In the data rows, the value 128 means zero.
Some points:
153,172,134,135,078,153,068,135,143,164,131,165,085,144,157,131,104,117,111,181,174,128,188,171,127,108,102,139,141,148,154,148,146,185,135,118,144,108,177,096,084,100,128,164,126,207,111,141,141,103,124,071,177,108,120,099,159,108,130,178,081,102,112
118,147,177,100,122,186,122,141,121,114,104,149,157,128,145,140,122,142,122,154,089,112,143,104,025,130,122,138,172,123,110,111,139,118,156,171,112,131,129,168,084,165,119,189,165,143,125,068,126,217,144,149,101,152,059,116,173,117,067,194,140,150,055
111,116,080,142,084,114,144,105,090,142,129,093,125,116,221,146,100,111,142,162,116,130,132,093,106,115,134,175,139,078,163,092,123,126,123,108,123,156,116,176,174,101,154,147,167,134,101,115,126,126,163,197,180,055,188,144,123,140,090,225,100,114,158
138,112,135,131,114,113,114,160,107,126,111,151,098,000,118,165,101,150,087,119,148,105,042,159,120,111,165,132,106,143,127,114,089,135,097,115,114,143,126,125,149,113,077,167,150,118,145,077,116,111,127,110,194,081,133,123,107,149,134,118,129,130,111
132,127,198,053,126,137,117,102,108,146,105,119,145,129,137,085,111,112,072,183,148,108,111,057,178,086,150,126,084,089,123,096,149,131,129,147,080,111,105,114,105,135,187,157,189,109,168,134,119,122,174,126,139,154,154,111,122,130,157,105,131,147,156
139,062,091,145,169,090,099,137,106,086,126,124,157,125,109,152,142,106,143,092,136,137,103,143,096,101,131,125,131,108,143,134,125,129,105,131,075,146,128,081,074,104,139,095,126,198,132,135,187,127,156,152,097,143,128,058,117,047,129,119,091,212,122
124,141,140,093,113,121,127,152,127,092,089,112,151,165,130,149,128,121,129,113,136,116,130,137,130,127,111,070,204,169,098,097,111,154,118,069,142,090,121,175,169,033,092,102,137,114,165,144,124,116,139,121,215,193,091,112,111,143,140,149,129,151,162
124,126,145,086,125,076,149,127,139,110,149,164,137,125,147,126,153,255,168,101,112,070,159,169,159,093,166,090,067,112,114,151,151,102,134,152,103,089,091,122,173,125,155,108,102,169,108,147,146,112,103,113,171,132,142,102,087,179,083,121,119,154,119
093,153,079,132,051,140,143,081,093,085,132,154,101,116,168,155,168,115,141,115,188,153,150,072,174,140,155,088,053,122,110,161,151,180,171,122,104,198,124,126,177,086,090,117,084,112,138,125,117,163,146,127,109,164,162,113,113,160,136,111,106,166,073
147,206,140,127,138,081,175,081,145,119,085,126,132,085,109,133,109,094,116,126,114,110,129,172,156,168,157,174,145,137,119,129,126,135,107,172,110,088,158,185,132,115,075,103,133,154,086,142,132,129,179,116,072,134,119,070,115,151,149,152,151,072,155
110,147,151,163,133,113,128,134,126,133,117,090,129,129,163,163,129,124,133,077,156,146,143,120,130,110,130,160,249,053,130,105,142,126,149,163,119,139,108,069,132,178,137,064,136,117,149,118,087,126,099,091,163,151,166,098,118,216,134,102,148,134,098
164,145,136,163,118,147,151,110,158,114,094,069,150,092,142,060,191,104,153,098,140,129,167,178,129,116,104,157,074,073,126,180,157,132,104,083,150,097,083,119,118,167,099,146,143,107,150,141,087,093,182,138,155,131,109,123,134,060,085,097,154,118,137
129,154,105,116,141,140,106,175,140,158,126,157,134,125,117,118,147,137,111,076,095,148,097,070,120,148,158,126,140,082,136,153,167,176,162,150,147,121,110,127,115,096,165,226,104,105,029,086,155,016,139,132,138,164,147,149,169,139,135,130,156,158,144
093,087,090,118,152,110,096,072,077,134,123,140,154,131,106,095,096,092,171,115,107,128,215,129,130,187,199,068,173,114,165,122,124,078,100,126,134,124,177,109,109,164,096,179,126,101,164,123,167,101,130,091,127,130,099,115,139,129,121,106,081,091,134
084,135,131,102,112,133,107,154,035,113,186,137,136,121,129,150,101,053,122,099,101,130,173,166,128,124,102,186,113,203,095,138,118,125,152,151,101,090,119,118,109,123,209,100,119,093,136,146,158,086,120,133,105,130,107,124,096,121,084,114,175,145,104
115,165,151,113,111,065,142,130,109,109,109,154,163,142,130,131,123,187,127,161,115,145,111,110,148,159,117,110,181,129,092,124,120,120,133,114,134,170,149,109,166,109,133,121,152,101,133,132,034,121,066,097,104,103,151,114,105,000,129,144,124,129,108
176,030,157,161,113,158,154,121,147,073,139,082,142,125,100,137,094,141,119,165,121,146,102,163,096,167,125,107,094,140,156,093,124,155,092,164,150,105,126,124,104,135,155,079,126,026,048,160,103,095,128,124,135,140,122,116,183,138,141,131,113,077,069
143,141,111,114,107,124,153,169,121,178,111,126,130,120,169,138,157,117,171,192,128,111,114,131,113,131,097,087,166,130,100,132,108,133,104,115,147,109,148,142,166,096,149,137,140,128,099,095,138,164,144,142,108,083,126,110,108,143,115,000,112,116,093
174,097,125,104,154,154,072,122,144,088,125,114,075,189,121,046,141,193,126,126,125,151,174,105,151,112,159,195,148,167,152,099,137,151,163,121,086,149,137,137,140,077,089,146,101,135,155,139,123,112,102,167,133,079,135,103,146,153,137,081,196,137,104
138,097,140,115,178,093,114,138,128,154,130,083,129,130,122,156,095,093,141,138,119,160,130,127,109,094,181,104,114,149,117,177,148,141,104,101,133,109,138,149,141,102,159,112,109,145,123,112,128,206,124,041,105,126,182,176,195,108,072,138,169,074,128
134,132,149,163,117,148,098,141,164,171,174,076,182,127,124,162,113,121,126,117,148,151,100,116,186,161,124,144,112,164,104,062,180,108,103,169,160,098,128,129,152,140,078,202,098,196,157,177,105,121,072,206,097,157,123,129,205,094,105,126,127,118,145
133,073,157,198,166,138,141,085,211,153,123,166,131,107,131,124,144,097,164,164,118,078,153,076,135,133,102,143,131,171,046,107,095,123,132,162,159,213,149,107,131,118,131,118,159,151,129,118,152,091,158,073,138,124,111,143,128,131,077,160,159,150,128
128,151,125,146,180,108,110,117,098,111,064,137,023,137,145,109,073,099,157,128,173,105,076,112,073,150,119,124,102,137,152,103,181,113,178,143,138,111,128,122,093,153,154,075,100,145,126,114,110,092,084,179,126,165,074,175,091,107,079,109,142,092,142
144,151,081,070,114,114,100,115,177,118,128,121,134,093,135,088,137,112,155,143,085,244,090,135,155,127,139,042,113,106,135,133,127,111,154,126,131,131,107,154,103,182,111,097,144,142,099,190,175,128,075,121,161,115,138,141,053,142,150,141,167,198,079
098,143,104,093,190,091,245,141,101,085,131,126,146,151,108,134,105,133,089,128,145,209,149,132,134,106,077,123,099,178,099,130,142,065,215,138,123,153,151,123,132,151,082,121,140,146,131,111,140,095,127,142,151,099,161,111,157,156,118,099,072,090,142
145,101,113,169,055,176,201,152,130,174,064,151,099,135,104,094,025,135,098,061,090,153,116,137,113,118,130,155,111,092,069,141,090,157,130,114,143,111,151,117,129,144,138,141,076,120,121,167,117,176,117,136,111,163,126,122,137,128,133,132,100,110,183
000,156,108,143,143,121,136,116,141,131,134,115,096,225,090,122,117,162,174,092,148,142,105,154,138,138,126,118,080,108,108,153,074,169,015,150,102,147,092,148,100,117,142,131,165,139,128,153,131,105,128,142,136,115,120,128,106,124,169,113,141,077,083
132,147,125,140,160,081,096,158,114,112,122,131,114,178,133,152,112,144,085,129,120,117,128,107,141,133,126,145,106,135,119,134,145,115,066,104,255,142,162,145,125,147,113,129,161,101,159,129,127,155,180,125,120,086,137,105,107,169,113,151,110,188,116
168,113,135,130,151,209,106,102,120,147,120,183,109,144,138,138,186,099,159,106,111,129,130,113,100,103,067,124,121,182,151,139,135,117,093,166,118,098,149,127,243,201,134,147,111,120,127,106,112,145,133,112,145,127,139,078,117,070,223,175,175,133,146
159,159,170,140,122,157,167,137,128,164,121,114,133,150,111,125,082,109,131,124,136,143,101,150,120,197,139,106,105,123,173,208,118,130,093,159,061,130,136,122,139,092,114,059,103,105,156,171,087,098,141,125,102,025,120,180,162,164,137,116,128,242,182
110,111,072,132,196,122,140,098,143,081,149,179,181,103,140,069,145,117,101,146,146,116,124,138,122,093,082,139,157,159,179,165,132,210,091,101,112,129,116,111,157,161,185,166,137,128,130,171,125,147,073,120,084,180,124,150,085,201,108,137,131,164,146
104,111,123,184,112,121,131,114,094,146,182,072,136,180,137,110,110,135,047,136,163,090,123,149,113,086,163,103,126,139,132,107,094,097,169,108,112,142,097,168,096,194,110,145,085,158,041,125,094,130,156,107,117,142,120,166,109,099,125,098,156,164,124
165,146,106,107,063,089,100,124,158,141,063,109,180,126,062,147,155,118,161,110,129,056,128,104,175,110,098,124,129,185,164,153,133,119,121,110,116,207,128,129,118,170,190,134,094,100,149,114,143,165,119,131,160,109,088,102,162,151,136,156,135,099,123
108,134,084,126,116,156,114,099,255,167,192,129,128,134,126,143,128,125,089,095,168,119,150,112,092,079,151,147,091,101,158,094,143,099,166,116,099,081,160,118,115,090,135,097,175,066,124,055,119,154,082,140,112,123,109,111,105,113,130,110,133,151,157
132,107,111,098,103,124,102,144,129,102,090,101,179,132,137,134,112,137,177,137,099,098,131,138,111,129,110,197,117,155,076,131,155,098,153,112,144,093,122,101,135,085,100,131,135,151,139,125,131,140,152,090,107,142,156,243,077,142,243,126,076,129,094
124,116,169,144,148,161,128,101,137,115,120,111,105,061,140,139,126,136,093,119,178,069,162,122,130,136,110,055,156,107,154,169,121,106,175,125,178,138,069,141,095,083,163,153,141,134,111,148,175,175,078,180,111,100,164,119,128,122,227,130,151,105,159
151,155,124,202,165,105,100,105,085,123,161,128,098,125,148,147,111,178,115,110,063,175,124,111,150,151,091,096,125,144,106,094,117,108,114,032,068,114,112,105,131,145,126,111,154,135,123,101,137,102,151,133,083,131,082,174,177,154,125,121,101,087,133
116,124,157,107,141,129,126,107,179,133,154,164,146,101,097,122,134,135,153,132,116,162,136,152,143,156,119,154,153,100,191,093,080,195,149,154,175,133,077,160,164,151,162,100,062,126,206,106,188,137,160,100,118,131,106,145,147,091,138,110,093,118,146
136,151,181,124,129,143,134,146,110,132,112,115,109,140,161,151,246,106,056,110,085,107,109,126,103,118,160,151,085,104,176,122,072,118,128,134,124,153,218,149,132,115,122,110,134,127,133,183,145,114,060,144,112,164,143,165,136,121,109,116,067,096,118
134,131,126,149,135,180,128,152,113,140,175,193,142,137,117,115,131,101,100,157,102,123,100,101,144,086,153,164,158,100,136,170,157,059,080,134,121,124,041,136,101,102,063,065,080,108,105,132,139,160,119,158,191,133,112,134,124,121,116,126,128,071,141
130,111,102,091,091,110,113,160,099,156,160,109,117,141,142,146,162,192,140,147,124,134,129,151,106,167,118,135,121,163,122,148,114,149,123,146,130,176,124,091,044,167,080,094,180,133,137,095,126,129,144,131,086,155,137,155,124,139,123,138,138,097,255
133,115,132,119,132,118,167,227,149,150,133,146,091,143,107,080,163,087,151,154,165,131,123,192,148,164,168,125,163,150,120,101,122,075,143,093,133,138,101,102,156,137,147,149,146,112,170,115,117,141,154,144,071,145,148,106,129,145,151,214,127,114,075
121,106,133,118,136,157,141,119,099,110,208,119,094,114,031,176,175,125,177,163,124,091,107,102,149,136,072,134,148,031,101,092,123,128,174,115,143,070,216,130,093,135,118,169,089,142,136,118,095,156,153,127,138,118,126,143,120,142,101,162,143,134,151
Along one direction, these points spread out more than along any other. How far along it is each point below, from 0 to 99? 50 is the average, and the first point above lies past it. One standard deviation of the points above along it is 16.
134,131,126,149,135,180,128,152,113,140,175,193,142,137,117,115,131,101,100,157,102,123,100,101,144,086,153,164,158,100,136,170,157,059,080,134,121,124,041,136,101,102,063,065,080,108,105,132,139,160,119,158,191,133,112,134,124,121,116,126,128,071,141 53
133,115,132,119,132,118,167,227,149,150,133,146,091,143,107,080,163,087,151,154,165,131,123,192,148,164,168,125,163,150,120,101,122,075,143,093,133,138,101,102,156,137,147,149,146,112,170,115,117,141,154,144,071,145,148,106,129,145,151,214,127,114,075 59
093,087,090,118,152,110,096,072,077,134,123,140,154,131,106,095,096,092,171,115,107,128,215,129,130,187,199,068,173,114,165,122,124,078,100,126,134,124,177,109,109,164,096,179,126,101,164,123,167,101,130,091,127,130,099,115,139,129,121,106,081,091,134 55
124,116,169,144,148,161,128,101,137,115,120,111,105,061,140,139,126,136,093,119,178,069,162,122,130,136,110,055,156,107,154,169,121,106,175,125,178,138,069,141,095,083,163,153,141,134,111,148,175,175,078,180,111,100,164,119,128,122,227,130,151,105,159 49
110,111,072,132,196,122,140,098,143,081,149,179,181,103,140,069,145,117,101,146,146,116,124,138,122,093,082,139,157,159,179,165,132,210,091,101,112,129,116,111,157,161,185,166,137,128,130,171,125,147,073,120,084,180,124,150,085,201,108,137,131,164,146 34
124,141,140,093,113,121,127,152,127,092,089,112,151,165,130,149,128,121,129,113,136,116,130,137,130,127,111,070,204,169,098,097,111,154,118,069,142,090,121,175,169,033,092,102,137,114,165,144,124,116,139,121,215,193,091,112,111,143,140,149,129,151,162 42
115,165,151,113,111,065,142,130,109,109,109,154,163,142,130,131,123,187,127,161,115,145,111,110,148,159,117,110,181,129,092,124,120,120,133,114,134,170,149,109,166,109,133,121,152,101,133,132,034,121,066,097,104,103,151,114,105,000,129,144,124,129,108 46
132,127,198,053,126,137,117,102,108,146,105,119,145,129,137,085,111,112,072,183,148,108,111,057,178,086,150,126,084,089,123,096,149,131,129,147,080,111,105,114,105,135,187,157,189,109,168,134,119,122,174,126,139,154,154,111,122,130,157,105,131,147,156 47
116,124,157,107,141,129,126,107,179,133,154,164,146,101,097,122,134,135,153,132,116,162,136,152,143,156,119,154,153,100,191,093,080,195,149,154,175,133,077,160,164,151,162,100,062,126,206,106,188,137,160,100,118,131,106,145,147,091,138,110,093,118,146 54
128,151,125,146,180,108,110,117,098,111,064,137,023,137,145,109,073,099,157,128,173,105,076,112,073,150,119,124,102,137,152,103,181,113,178,143,138,111,128,122,093,153,154,075,100,145,126,114,110,092,084,179,126,165,074,175,091,107,079,109,142,092,142 54
108,134,084,126,116,156,114,099,255,167,192,129,128,134,126,143,128,125,089,095,168,119,150,112,092,079,151,147,091,101,158,094,143,099,166,116,099,081,160,118,115,090,135,097,175,066,124,055,119,154,082,140,112,123,109,111,105,113,130,110,133,151,157 52
134,132,149,163,117,148,098,141,164,171,174,076,182,127,124,162,113,121,126,117,148,151,100,116,186,161,124,144,112,164,104,062,180,108,103,169,160,098,128,129,152,140,078,202,098,196,157,177,105,121,072,206,097,157,123,129,205,094,105,126,127,118,145 77
153,172,134,135,078,153,068,135,143,164,131,165,085,144,157,131,104,117,111,181,174,128,188,171,127,108,102,139,141,148,154,148,146,185,135,118,144,108,177,096,084,100,128,164,126,207,111,141,141,103,124,071,177,108,120,099,159,108,130,178,081,102,112 68
132,107,111,098,103,124,102,144,129,102,090,101,179,132,137,134,112,137,177,137,099,098,131,138,111,129,110,197,117,155,076,131,155,098,153,112,144,093,122,101,135,085,100,131,135,151,139,125,131,140,152,090,107,142,156,243,077,142,243,126,076,129,094 46
176,030,157,161,113,158,154,121,147,073,139,082,142,125,100,137,094,141,119,165,121,146,102,163,096,167,125,107,094,140,156,093,124,155,092,164,150,105,126,124,104,135,155,079,126,026,048,160,103,095,128,124,135,140,122,116,183,138,141,131,113,077,069 58
